Here is a table of points, one per row:
[-45. 30. -58. -44. 103. 41. 11. -26. 30. -90. -2. 19. 2. 3. 5. 22. -27. -13. -12. 24. -27. 77. -12. -21. -41. 40. 5. 10. 68. 6. -36. -24. -37. -30. -45. -46. 15. 90. 48. 62. -36. 54. -45.]
[-43. 17. 44. 18. 46. 14. -39. -39. 61. 39. -90. 27. 8. -38. -1. -46. -53. 1. -15. -19. 63. -25. 44. 42. 69. -6. 31. -4. 30. 14. 50. -35. 127. -50. 64. 11. -48. -47. 5. -27. 13. -20. -21.]
[-17. 36. 7. 77. -9. 13. 15. -32. -17. 62. -61. -16. -39. 47. 12. -50. 25. 52. 0. 19. -23. -20. -6. 49. 13. -51. 47. 0. -59. 49. 29. -75. -75. 13. -108. 20. 51. 15. 52. -24. -43. 5. 13.]
[-25. -1. 0. 34. -33. -85. -57. -11. -19. 43. 16. -32. -3. 43. 24. 9. 42. 16. -74. 29. 2. -30. -87. 0. -29. -34. 65. -25. 42. -13. -25. -21. 70. -27. -91. 29. 60. -40. 17. -49. 17. 11. -8.]
[-29. 32. -24. 2. -13. 27. -13. 4. 0. 64. -62. -48. -2. -10. -24. 14. 25. -7. -67. 8. 22. -18. -17. -43. -69. 13. 35. 70. -44. -2. 16. 9. -9. 74. -69. 22. 45. -84. 76. -48. -31. 10. -55.]
[2. -17. -71. -33. -26. 42. 32. 75. -56. -3. 10. 18. 127. -25. -14. 59. 52. -32. 42. -27. -35. 38. 64. 37. 124. -12. 13. -10. 5. -13. -56. 15. -25. -6. -47. -12. -6. 11. -31. -84. 27. 12. 21.]
[30. 0. 93. -51. 15. -64. 47. -23. 18. 23. -38. 47. -23. -49. -18. 11. 4. -10. 1. -78. 33. 102. -61. 15. -26. -3. -44. -25. 29. -53. -5. 107. -39. -8. 24. 46. 30. 127. 46. 27. -11. -10. 18.]
[-13. -29. 14. -4. -2. -13. -38. -20. 14. -42. 78. -7. -52. 16. 14. 1. -99. -1. 95. 30. 47. -39. 3. -12. 45. 53. 13. 33. -43. -51. -42. -53. 74. 32. 12. 34. 8. -13. 49. -62. 10. -19. 63.]
[13. 8. 16. 55. -33. 38. -26. 103. -11. -21. 56. -10. -7. -23. 0. -97. 57. -36. -27. -30. 17. 19. 1. -3. -26. 52. -57. -16. 65. 7. -69. 35. -33. -23. -34. -46. -56. -33. -18. 32. -22. 4. 109.]
[20. 23. 57. -1. -19. 8. -38. -15. -121. 38. -14. -27. 5. 41. -42. -11. -45. 29. -19. 12. -4. -19. 15. 29. -80. -43. 3. 48. 51. -16. 2. 1. -82. -12. 127. 53. -18. 69. -7. -13. 36. -23. -38.]
[-4. 47. -22. 34. 57. -30. 9. -13. -14. 34. -61. 81. -10. 32. -59. 52. -26. -30. -4. 26. 34. 68. -38. -46. -9. 65. -80. -29. -1. -45. -10. 15. -1. 9. 25. 9. -3. 127. -44. 90. 9. 40. -31.]
[7. -5. -37. 5. 24. 6. 44. -41. -49. -22. -35. -28. -59. 6. 40. 97. 5. 45. 50. 14. 0. 96. -3. -29. -23. 55. 4. -57. 40. 34. -30. 90. 8. -65. 7. -50. -6. 109. 13. 100. 5. -16. -45.]
[12. -29. 1. 35. -75. -59. -50. -62. 39. -70. -54. -4. -13. -7. -26. -52. -21. 4. 4. 0. 3. -20. 22. -17. 97. -14. 47. 67. 65. -30. 123. 5. 29. 30. 66. -7. -17. -42. -20. -7. -34. 8. -21.]
[41. -36. -47. 9. -27. 11. 9. 61. -75. -75. -13. 60. 35. -21. -50. -13. 35. -27. -45. -59. -17. -55. 64. -41. -61. 17. -1. -21. -67. -30. -11. -8. -39. -57. -26. -65. -41. -33. 8. 18. 22. 11. 106.]
[-22. -17. 42. -22. 20. 49. -18. -8. -11. -61. 75. -33. -67. 22. 7. 15. -29. -46. 3. 19. 73. -28. 35. 44. 51. -57. 7. 36. -74. -10. 69. 20. 127. 16. 13. -34. 11. -2. -12. -19. -18. 29. -4.]
[53. 26. -19. -51. 56. -12. 45. 45. -27. 23. 52. -14. 21. -21. 47. 31. 14. -6. 9. -20. -60. 85. 17. -103. 110. -15. -42. -24. -36. 42. 8. -33. -36. -22. -25. 28. -57. -36. -33. -86. 63. 52. -1.]
[77. -44. 1. -34. 11. -30. 15. 96. -23. -12. 0. -7. 127. 11. 31. 41. -32. 26. -50. -15. -8. -8. 51. -27. 23. 26. -30. -36. -49. 14. -26. -18. -32. -30. -22. 2. -28. -44. -27. -15. -123. 13. 64.]
[-15. 43. 4. -35. 26. -29. -18. -46. -42. 41. 35. -8. -30. 9. -5. -12. -2. -4. -52. -84. 1. 22. -1. 25. 11. 50. 39. 38. -14. -17. -19. 31. -73. 33. 79. 53. 25. 85. -57. 127. -26. -77. -26.]
[36. -28. 2. -38. 72. 29. 52. -77. -28. -26. 44. 5. 54. 6. -61. 36. -44. -36. 56. -60. -64. 54. -58. -14. -77. 30. 8. -38. 64. 85. -28. -33. 8. 21. -49. -43. 9. -28. -11. 19. 3. 66. -52.]
[-24. -7. -3. 5. 37. 32. 12. -62. 25. -22. 59. 10. 83. -14. 32. 73. -58. -14. 11. -36. 16. 44. 11. -10. 51. -38. -65. -69. 3. 14. -28. -4. -110. -28. -24. -51. 16. -119. -20. 21. 74. 13. -18.]
[53. -42. -39. 69. 0. 71. 27. 75. 34. 37. 14. 57. -82. -32. 20. -35. 31. 51. -29. 4. -95. -76. -6. -22. -38. -33. -7. -32. 40. -22. -72. 49. -1. 30. -23. -27. -4. -23. -38. 26. -29. 33. 54.]
[-3. 55. -56. -4. -39. -17. 32. -25. 49. 35. 0. -42. 16. -23. 14. -33. -17. -35. 19. 44. 12. -39. -65. 85. -47. -27. 63. 30. -31. -13. 46. 32. -15. -16. 127. 60. -13. -15. -46. -10. 17. 57. 10.]
[-46. -14. 32. -40. -63. -70. -28. -45. -5. -4. 55. 3. 23. -50. 42. -16. 34. -6. 32. 68. 14. -8. 22. -49. -40. -60. -1. 11. -40. 14. -34. -71. 106. 58. -13. 50. 16. -4. 35. 23. 3. -2. 39.]
[-15. -22. 1. -53. -96. 114. -31. 55. 24. 52. -12. 48. -40. 36. 35. -13. 19. 36. -18. 57. -15. -65. -29. 16. -20. 47. -21. -78. 26. 34. 95. 7. -46. 20. -77. -16. -33. 3. 15. 26. 14. -36. 28.]
[-2. 20. -35. 17. -9. -25. -4. 1. 36. -3. 35. -28. 35. 47. -29. -61. 2. -6. 53. 19. 43. -62. -2. -86. -42. -14. -14. 40. -27. 40. -19. 50. 81. -16. -43. 50. 115. -24. 15. -37. 39. -84. -13.]
[-8. -53. 27. -7. -30. -43. 26. 1. 48. -38. -49. -21. -45. -47. 5. 2. -18. 62. -32. 24. 42. -42. -29. 85. 41. -7. 3. 95. 13. 48. 6. -5. -2. 42. 78. -8. -43. -39. -56. -46. 40. -22. -61.]
[21. 6. 41. -9. -6. -38. 25. -25. 59. -18. 9. -49. -28. 26. 22. -6. 46. -2. 20. 12. -32. -41. 81. 83. 58. 11. -66. 42. -1. -77. 22. -61. 110. -8. 67. -38. -12. -19. 79. 0. 3. -41. -35.]
[-53. 0. 28. 66. 12. 19. -42. 53. 61. 16. -45. -2. -47. 16. -21. -16. 80. -11. 49. 18. -42. -11. -17. 9. -66. -46. 45. -56. -55. -10. 43. -27. -96. 19. -47. -23. -17. -21. -36. -47. -24. -69. -51.]
Along one direction, these points spread out more than along any other. Where along it does each point below lie, from 0 to 99? The average is 50, and the first point in the table lies past the average. One standard deviation of the points above along it is 16.
[20. 23. 57. -1. -19. 8. -38. -15. -121. 38. -14. -27. 5. 41. -42. -11. -45. 29. -19. 12. -4. -19. 15. 29. -80. -43. 3. 48. 51. -16. 2. 1. -82. -12. 127. 53. -18. 69. -7. -13. 36. -23. -38.] 49
[21. 6. 41. -9. -6. -38. 25. -25. 59. -18. 9. -49. -28. 26. 22. -6. 46. -2. 20. 12. -32. -41. 81. 83. 58. 11. -66. 42. -1. -77. 22. -61. 110. -8. 67. -38. -12. -19. 79. 0. 3. -41. -35.] 28
[-22. -17. 42. -22. 20. 49. -18. -8. -11. -61. 75. -33. -67. 22. 7. 15. -29. -46. 3. 19. 73. -28. 35. 44. 51. -57. 7. 36. -74. -10. 69. 20. 127. 16. 13. -34. 11. -2. -12. -19. -18. 29. -4.] 30
[-17. 36. 7. 77. -9. 13. 15. -32. -17. 62. -61. -16. -39. 47. 12. -50. 25. 52. 0. 19. -23. -20. -6. 49. 13. -51. 47. 0. -59. 49. 29. -75. -75. 13. -108. 20. 51. 15. 52. -24. -43. 5. 13.] 43
[41. -36. -47. 9. -27. 11. 9. 61. -75. -75. -13. 60. 35. -21. -50. -13. 35. -27. -45. -59. -17. -55. 64. -41. -61. 17. -1. -21. -67. -30. -11. -8. -39. -57. -26. -65. -41. -33. 8. 18. 22. 11. 106.] 63
[-3. 55. -56. -4. -39. -17. 32. -25. 49. 35. 0. -42. 16. -23. 14. -33. -17. -35. 19. 44. 12. -39. -65. 85. -47. -27. 63. 30. -31. -13. 46. 32. -15. -16. 127. 60. -13. -15. -46. -10. 17. 57. 10.] 36
[53. -42. -39. 69. 0. 71. 27. 75. 34. 37. 14. 57. -82. -32. 20. -35. 31. 51. -29. 4. -95. -76. -6. -22. -38. -33. -7. -32. 40. -22. -72. 49. -1. 30. -23. -27. -4. -23. -38. 26. -29. 33. 54.] 57
[2. -17. -71. -33. -26. 42. 32. 75. -56. -3. 10. 18. 127. -25. -14. 59. 52. -32. 42. -27. -35. 38. 64. 37. 124. -12. 13. -10. 5. -13. -56. 15. -25. -6. -47. -12. -6. 11. -31. -84. 27. 12. 21.] 63
[-4. 47. -22. 34. 57. -30. 9. -13. -14. 34. -61. 81. -10. 32. -59. 52. -26. -30. -4. 26. 34. 68. -38. -46. -9. 65. -80. -29. -1. -45. -10. 15. -1. 9. 25. 9. -3. 127. -44. 90. 9. 40. -31.] 71
[-43. 17. 44. 18. 46. 14. -39. -39. 61. 39. -90. 27. 8. -38. -1. -46. -53. 1. -15. -19. 63. -25. 44. 42. 69. -6. 31. -4. 30. 14. 50. -35. 127. -50. 64. 11. -48. -47. 5. -27. 13. -20. -21.] 27
[-13. -29. 14. -4. -2. -13. -38. -20. 14. -42. 78. -7. -52. 16. 14. 1. -99. -1. 95. 30. 47. -39. 3. -12. 45. 53. 13. 33. -43. -51. -42. -53. 74. 32. 12. 34. 8. -13. 49. -62. 10. -19. 63.] 32
